In the rows, 128 means zero.
The rows of R fall into a few groups, which share some directions, and each row is roughly a mix of its group's hidden directions.
R:
[[136 158 116 153  82 129  67 105 129 150]
 [111 114 101 150 158 135 145 175 174  93]
 [134 130 156 176 165 149 120 109  83 162]
 [ 97 119 115 123 132 107 121 141 199  89]
 [183 161 115 157 167 106 150 123 100 139]
 [130 137  74 131  83  72 141 129 113 137]
 [137 117 128 124  62 185 121 103 133 122]
 [122 125 129 169 192 151 160 152 122 150]
 [104 116 183 134 152 158  92  92 105 138]
 [ 89 169 129 126 148 129  85 182 118 136]
 [140  73  87 137 117  87 156 147 152 132]
 [100 119 110 114  68  99 103  92 135 101]
 [ 85 191 117 170 121 135 115 137 115 146]
 [115 104 140  80 101 145  84 108 173 127]
 [186  90 110 144  97 152 130  99 100 121]
 [113 133 210 104 147 135 106 129 129 133]
 [136 170 152 103 161 186 135 158 130 133]
 [131 104  89 138  80 140 121 122 172 172]
 [119 115 151  91 169  94 162 125 176 121]
 [136 170 159  78 159 143 149 152  98 138]
 [139 145 147 118  85 144 115 113 194 157]
 [108 138  87 128 148 113 171 169 170 106]
 [131 178 162 120  81 172 136 126 122 152]
 [120 177 142 137  77 180 110 138 127 138]
 [162  80 112 118 159 159 107 155 160 104]
 [122 102 104 134  80 148 118 124 167 182]
 [190 148 133 158 112 102 124 114  86 148]
 [153 186 120 135 180 113 117 139 100 150]
 [135 148 158 130 123  78 167  81 109 154]
 [102 121 147  66 111 168 104 116 157 113]
 [114  97 130  78 106 181 130 132 168 129]
 [150 147 127  95 121 123 134 155 188  81]
 [ 74 146 143 143 192 100 130 131 132 128]
 [176  98 127 112 117 172  93  88 124 141]
 [115 131 145 113 117  68 133 103  73 150]
 [149  94  94 128 122  99 193 143 121 107]
 [113 152 173 119 187 112 135 135 105  92]
 [109  97 100 137  92 114 185 103 132  96]
 [148 122 113 173  80 163 107  90 106 128]
 [148 140 115 185 146  83 157 133  90 134]
 [119 119 140 152 157 190 128 126  93 170]
 [152 126 122 176 133  68 149 113 136  91]
 [184 137 129 145  67 118 104 110 133 146]
 [108 114 125 158 138 110 154  98  59 145]
 [108 121 100  83 110 128  86  98 169 102]
 [123 136 109 122 127 135 190 146 173  85]
 [173 111 133 157 148 113 156 151  71 115]
 [108 140  83 131  84 137 116 108 178 159]
 [144  99 158 138 132  93  83 122  72 128]
 [150 166 157 108 126  93 119 124  71 157]
 [144  89 128 102 150  79 137  80 102 140]
 [180 147 124 101 115  67 148 150 127 123]
 [132  68 109  94 134 141 129  80 156 115]
 [ 83 145 114 105 161 153 152 140  83  96]
 [170  97  91  93 100 147 128 125 119  83]
 [ 87  99 110 150 170  80  98 121 127 141]
 [144  77 127  96 109 117 164 158 137  84]
 [149 140  68 129  84 122 133 158 167 126]
 [163 161 156 166  95 140 152 139 106 167]
 [133 153 148 113 160 160 185 154 117  94]
 [ 91 131 145 159 139 174  86 100 111 158]
 [116 106 141 125 186 149 157 162 170 113]
 [143 157 132 107 157 106 118 176 185 131]
 [112 109  54 133 157 115 152 133 130 101]
 [159 149 149 178 133 123 113  98  78 149]
 [167  80  99 135 105 115 150 104  86 109]
 [117 157  76 108  80 125 139 136  93 155]
 [196 117 167 100 116 126 101 135 151 126]
 [106 113  92 183 108 174 104 110 142 127]
 [139 112 158  91 108 157 109 130  66 107]
 [ 97  76 152  76 116 132 112 122 162 120]
 [118  94  76 165 109  81 151 124 126 134]
 [145 134 186 163 135  99 153 108 153 160]
 [116  99 123 121 103 159 135 133 190 172]
 [103 134 137 167 159 128 168 150 161 175]
 [106  79  95 105 153 106 102 117 170 109]
 [109 128 110 138 171 145 183 159  90 116]
 [114 149 127 112 133 143 126 146 195  77]
 [161 120 132 181 112 114 147 140 155 182]
 [ 84 179 147 118 132 139 147 144 180 128]
 [133 164  78 108  99 109 126 168 165 137]
 [196 119 116 133 103 134 148  99  86 125]
 [167  67 145 148 102 163 113 127 150 124]
 [128 168 111 177 146 124  90 145 148 170]
 [174 132 144 140 121 159 188 156 152 137]
 [133 105 138  91 178  77 136 164 127 116]
 [100 129 141 115 132 163  92 122  92 188]
 [163  56 111  97 132 126 115 126 112 106]
 [132 114 103 134 114 124 177 117  59 142]
 [ 57 144 143 123 149  95 117 162 140 133]
 [106 135 152 140 170  76 110 103 117 170]
 [126 164 127 171 143 126 164 102  77 104]
 [102 140 188 127 161 123 125 131 178 151]
 [126 102 119 172 170 114 168 161  99 149]
 [187 119 138 128 131 138 172 162 154  97]
 [153 140 151 135 135  83 196 107 136 129]
 [149 155 156 105 140 150 162 152 187 114]
 [105 119 109 135  91 136 135  91  62 144]]

Here is one row of each group, with its name. Which group are the others in?
[164 120 142  88 107 166 128 142 170  88]	W
[119 150 132 145 148  99 166 194 140 104]	S
[ 67 128 117 119 180 119 124 132  91 108]	L

[111 141 144 158 163 119 160 141 186 160]	L
[158 123 145  85 183  97 133 166 134 120]	S
[115 137 153 114 192 128 159 146 114  85]	L
[149 127  48 138 111 124 152 124 142 107]	L
[152 164 136 172 163  95 130 109 102 165]	S
[103 144 127 180 156 115 157 148  94 168]	L
[ 86 129 155 142 176  97 102 120 155 162]	S
[168 165 129 156 106 102 119 118  70 119]	L
[135 151 129  92 126 158 101 166 188 125]	W
